Each path is a new rotation, seen through one point. The rows after it are directions, each followed by how far the rotation turns it, in degrees per step (0 if it stays put).
Each turn is a multiple of 5 degrees from 10 to 175, or 0.
Each row of a path follows its step; steps can be skipped.

step 0: [-11 -13   6  -4   3   3  -1   1  -3  -4   1  -9   1  -3  10  -7   5  -5
  -6   6  -3  -7   5  -1  12 -12  -3  13 -15  -3  -8  -8   0  16   0   0
   3  -1   2   2  -4  -7  12   4   2   5 -15  -5  14  -8  -9   1   6   5
  -2  -1 -11]
step 1: [-14   3   0  -1   6 -19  11  -6   5 -15   6  -6   3   3   3  -2   6   1
   4 -19   1  -5   8   7   5   3   0   5  -8   7  -3   2  -1   5   0  -6
   1   8   3  -3  -5   0   1   5   4  18   3   7 -13   6  -3  -3  -9  -3
  -3 -13   3]
step 3: [  4  -1  -4  -6   1   4  -4 -16   6  -4  -2  -5  19  -7  -8   0   9  12
  -7 -15  -3  -8  10 -15   5  -9  -5   0   0   3   2   1   4  11   0   4
   1   3  -2   0  -3  12  -6  -3  -2   1  -1  -1  -9   2 -14  -1  -7   4
 -11 -11   0]
step 5: [ -4   4  -4   4  -3  -2  -1 -17   4  -5  -8  -6  -8 -15  -6   1  10  -2
   1   7  -5  -7   5 -10  10  -8  -8  12  -3   9   5  14   8  -2   6   1
   3  -5   6 -10   1  -7   5   1  10  15  -2  -5   0  -8  -2   9  -7   0
 -10  -3   3]
step 9: [  3 -11   2   0  -3   5   0  -6  -7  -8  -5  -2   7  -6   6   7   1 -11
 -14   3   3   2   1 -11   2   1  -7 -13 -18   7  -2  -1  -5   4  12 -10
   5  -5  -9  -2   1 -11  13  -3   5   5 -12   9  -5  -4   1  -1  -3   0
 -12  13   3]
step 10: [  2  10  15  -6  -2  -9   6   0  17  -3   2 -12   8  -2   2  -4  14   5
   3   3   6  -6  -3   7   9  -9  -1  13  -7   3   0  -4  -4   6   1   4
   6  -2   1   3   5   3   8  -6   6  -1  -3  -1  -4 -13   0 -17  -8  -6
 -16  -1   6]
step 11: [ -8 -17  -1   4   4  -2   0   9  -4  -7   8  -3   7  -5   1  11   1  -8
   4   1  11   5  -4   2  10  -9   0   8 -17  -2  -6   2  -2  11  -3   6
  -9  -1  -4   7  -2  -6   0   3   2  10 -14  -4 -20   0  -1  11  -3  -6
   4   6   0]
step 12: [  2  -2  -3  -4 -10 -19   3 -16  -4  -3  -5  -7   4   3   2  -5   6   6
   3  -4   1 -11   0   6   5  -3 -13   4 -13   0  13   6  -2   3 -12  -3
  11   8  -2   8  -2  -3   4   5 -15   5  -7  -3   3  -3  -9  -1 -16  -1
   0  -3  -4]
step 14: [ -9   2   2   9  -7   6  -1  -5   6   2 -16 -11  10  -1  -9  -6   2   0
  -9   2  -1  -5  -1  -3   6  -4  -3  -1   5   2  -5   6  -4  -2 -13  -4
   0  -3 -14  -1  -3 -10   7   5   3   3  -4   5  -7   6 -20  -5 -20   0
 -10  -4   6]
Speeds:
[-1 -1  2  1  0  0 -1  2  1  1  0 -3  1  2  1 -1  1  1  5  3 -3 -3 -3  0
 -1  0  0 -1  0  3  0 -2  1 -3 -2 -3  1  4  2  0  1  3 -1  0  0  0 -3  0
  2  2 -5 -1  0  0 -1  3  3]
175
[ 2  1  0  3  3 -3  1 -1  1  0  1 -1  3 -1  2  0  2  1  2 -3  2  1  1  0
  0 -1 -1  1  6  2  2  1  0 -1 -3  1  4 -2 -1  1  0  2 -2  2  2  0  0  4
  2 -1  2 -2 -2  1  0 -2  0]
160
[ 0  0  0 -2 -1 -2 -1 -4  2 -1 -1 -1  0  1 -1  1 -3 -1 -2  1 -2  0 -2  0
 -1  1 -5  2  2 -2 -3  0 -2 -2 -2 -1  0  0  4  3  3 -3 -2 -3  0  2  0  1
  1 -2  2 -4  0 -2  2  3 -2]
140

step 1: [  7  -4  -3  -5   2 -12  -3   5   4  12  -5   7   7  11  -6   4  -4  -3
  -7  -4 -13  -1   1  -6  -4  -9   1   5   8   2   2  -6   5   3  15   0
   3 -17   1  11   5  -6   8  -7  -3  -3  -4  20   5  -6  -3  -1   1   5
  13   4  11]
step 2: [ 10   0 -12   0  -3   4   3   6  -7  11  -9   8  17   8  -2  -4   6 -11
  -6   7  -8  -3   0   3  -3  11   2   0  -3  -8   7  -4 -11  10  12  10
  -2   4  -1  -1  -4  -8  -3   9 -12   4  10   6  -3   2 -10   8   3  11
   7   5  -1]
step 3: [ -3   0  -9   3 -11   9  11   0   0  -8  -9   0   1   3  -4  -1 -10  -5
  -5   5  -8  -1   7  -5  -3   6   4 -10   3   0  -2  -4   4  -8   8   1
  15 -18 -10  11   0 -11  -1  -5  -3  -2   8  13   3   3  -7  10  18   4
   2  -5  -4]
step 5: [  0   2 -15  19  -6  10   6  -3   1   0  -5   9   4   3  -1 -14   0  -2
 -13   0   6  -9   7  -6   2   6  -2   2 -14   1  -2  -2  -5  -4  14   7
 -13 -11   8   6   1   0  -4   7  -6  -6  -5  13   6   0  -9   1   2  -2
  -5   4  -6]
step 6: [-12   5   6  -3 -15   2   3  -2  -5   1  -6  -2  -2   1   0  -5   7  -2
   3  -5  -1  -5  -4  -1  -5   7  -3   5  -5  11 -17   8   4 -11  13   2
   2 -12   6   8  -4  -8  -8   7  -8   3   8   6  -5  -2   1   5   2  18
  -1 -10 -16]
step 7: [  4  -5  -9   4   4 -10  -8   3 -19   6   0  -6  -3  -3  -5  -8   1   3
   0 -13   8 -13   5 -12   1   6  -1   8 -10   5  -1   0   5  -9   8 -11
   2 -11  -2   6  -1   7   6   2  -1  -1  -4  18   0  -4  -3   4   3  14
  -8   1   8]
step 10: [  3   0  -8  -1   0  -6  -4   5  -2  10  13  -1  -7  -1  -7  -6   9  -2
   3   1   1  -8   8   9  -8  -3 -11   3   1  -6   6  15 -19   1   8  -4
   8   2  -9   6  -4   4  -3   3  -2   7   2  17   7 -11  10  -1   0  18
   1   0   5]
step 11: [  8   0 -11   4 -10   3   2  -8  -1  -5  -2  12 -18  -1  -7  -5  -3 -14
  -3  -7  -8  -4   7  -6   7  -1   3  -4  -5  -7   1   1 -10   6   6   3
   9  -9   1   2   4   2 -15   6  -8   8 -13   1   2  -7  11  15   1   1
   3  10   9]
step 14: [ -9   0   1  10  -6  -2  -6  -1  12  11  -4   3  -3  -1  -7  -5  -2  -7
  13   4  -3  -1   4   6   8  -1   1 -15  -3  -1  -3  12   5   3   9   3
   3  -8  20  -1   5  -6  -4  -5 -15   8 -12   2   1 -14   3   4 -10   3
  -4  11  -4]
Speeds:
[-2 -3 -1  0 -1 -4  0 -1 -3 -1 -1  1  1  2 -1 -1 -1 -2  1 -2 -3  1 -1  0
 -2 -2 -2  3 -4 -1  0 -2  1 -3  2 -1  0  3  5 -1 -1  0  2 -2  0 -1  0  0
 -5  0  2 -1  2 -1  1  1 -1]
60
[ 0 -1 -1 -3  1  0  1 -2  1  1 -3 -2  0 -1 -3 -2  0  2  1 -2  4 -2 -1  0
  3  0  3  1  0  4 -1  1  4 -2  2 -3 -4  2  2 -2 -1  5  0 -2 -1  1  2  0
  3 -2  0  0 -2  1  0 -2 -2]
40
[ 2  5  0  0 -1  0  0  0 -1 -4  1 -3  0 -1 -2  1 -1 -1 -1  1  0 -1 -6  2
  3  0 -4  1  0 -2  0  1 -2  0 -2 -3  1 -2  5  1 -1  0  1 -2 -1  1 -1  0
  3  2 -2 -1  2  1  3  1  1]
0
[-1  3  0 -3 -2 -3  0  0  1  2  0  2  0  0  1 -1  1  1 -6  0  2  2  0  3
  0 -4 -1  1 -4 -1  0  3  1  2  1  3 -1 -2  1  0  0 -2 -1  1  2 -1  0  3
  1  1  3 -1 -4  2  2  2 -1]
80
[ 3 -1  0  1  2  2  3 -1  1  1  2  2 -2  0  0 -1  1 -1  0  2  1 -2  1  0
 -1 -1  1 -3 -3 -3  2 -2  1  0  1  2 -2 -1  4 -6 -2  0 -5  1  0  1  0  0
  0  1 -2 -2  1  2 -1  2  2]
125

step 0: [ -6   7   0 -10   3   0   1  -2  -1  -5   2   6  -8  -8   3   3  -7   7
   1  13  -1   9 -11  -4 -19   6  -1  -3   1   6  -5  -2   5  10  -4  -9
  -4   5   4  -2 -18   9 -12   6 -16  -4  13  -3   8   1   5  12   8  -8
 -10   4   3]
step 2: [ 15   0  -1   3  -3   3  17   9 -12 -11  -1  -1  -7   0  -1  -3   2   1
  -2   3   2  -9  -9 -11   5   6 -12 -18  12  11  -1   0  -3  -7  -7   4
   4   0  -8   5 -13  -2   1   5 -12  -3   1   0   5  -4   6   8  -3 -15
   5  11  -4]
step 4: [  1  12   0  -1  -8  10  15   6  -9   2   2  -1  -1  -4  -2  -1 -13  -2
  11   2  -3  12   1  -4   6  11  -1 -13   4  18   0 -13   5 -10  11  -3
   9   1   5   7   9   8   3  -1   2   0  -2   4  16   6   8   2   6  10
  -3  -7  -6]
step 6: [ -6   7  12  -2   8   4  -9 -11  -5 -14   0   9   0  -2  12 -10 -14  -3
   3 -11  -8   1   0  -8 -18   4   0 -19   5  10  11   1  -5   3   5   6
   7  -6  -2  -2  -6   4  -5  -3  -6 -11   2   1   4   2   0  -1  11   5
  -7  -2   2]
step 8: [  2  14  -3 -11  -6  -2   0   8  -4   1  -7  -4  -5   5  -5  -2 -12  -6
  -2  12  -5   4   1  -6 -23  -9  -5  -8  12   6  -7   4   0   3  -7   3
   4   5  -1   1 -16   1   8   5 -13   3   7  -5  -8   3   7   8   3  -8
  -8  -6  -9]
step 9: [-10   7  -5   2  -1   5  -4  -8   4  -5   1  13   9  -8 -13   8  -1   2
   5  -7 -13   3   3  -8  -1  15   1 -10   6  15  -8  -5  -2   3   5  -5
  -2 -11   1  -3  -1   7 -11  -4   5 -18  -8  -1   6  13 -10   6  -7   5
  -2   3   6]
step 10: [  7   9   7  -1   4   4  14   5 -15  -6  -4  -2  -1   4  -5   7   6   5
   3   3   6  -2 -15  -8   2   2 -14 -21  -4   0  -6   5  -3  -9  -1   6
   6  11  12  -2   0   5   7   7  -5   6   2   9  11   1  -1  -3  15  -7
 -10   6  -4]
step 11: [ -8  -4   1  -8   2   6  -3   3 -14  -8  -2   4  -6  -4  -1  -6  -4  -3
  -2  -3  -1  14   3   6 -17   5  -6  -3   4  13 -13  -9  -2   7   0   8
 -13  -7  -2   8 -24  -6   5   1   1  -8   1  -5  -5 -12  -6   9  -2  -3
   5  -2   4]
step 13: [ 11   5   1  -6  11   2   1   8 -13  -2  -7 -10  -2   5  -9  -2   0   0
   2  14   9  -1 -19  -7  -4   5  -5  -2   9   4 -19  -7  -2   2   4  -8
   1  -5   9  -1  -7  10 -11   5  -7   2 -12 -11   4   0   0   9   7   3
   4   2   1]
Speeds:
[ 1 -3 -3 -1  1 -1 -3  0 -5  1  3  2  0  0  0  2  0  1  0  0  0 -3 -1  0
 -1 -5  4 -1  1 -1 -3 -3  1  0  0  0  0  1 -3  3 -2  0  3  1 -4 -1  1 -3
  1  0 -1 -1  0 -3 -1 -1  2]
130
[ 0 -1 -2  2  1 -1 -1 -1  2  2  0 -1  0  4 -2 -3 -1  0  1  0  1 -1  0 -3
  1 -3  1 -4  0  0  1  1 -3 -3  1  2  1 -2  1  1  0  2 -5 -1 -2 -1 -2  1
 -3  2  0  1 -5 -1  1  2  2]
100
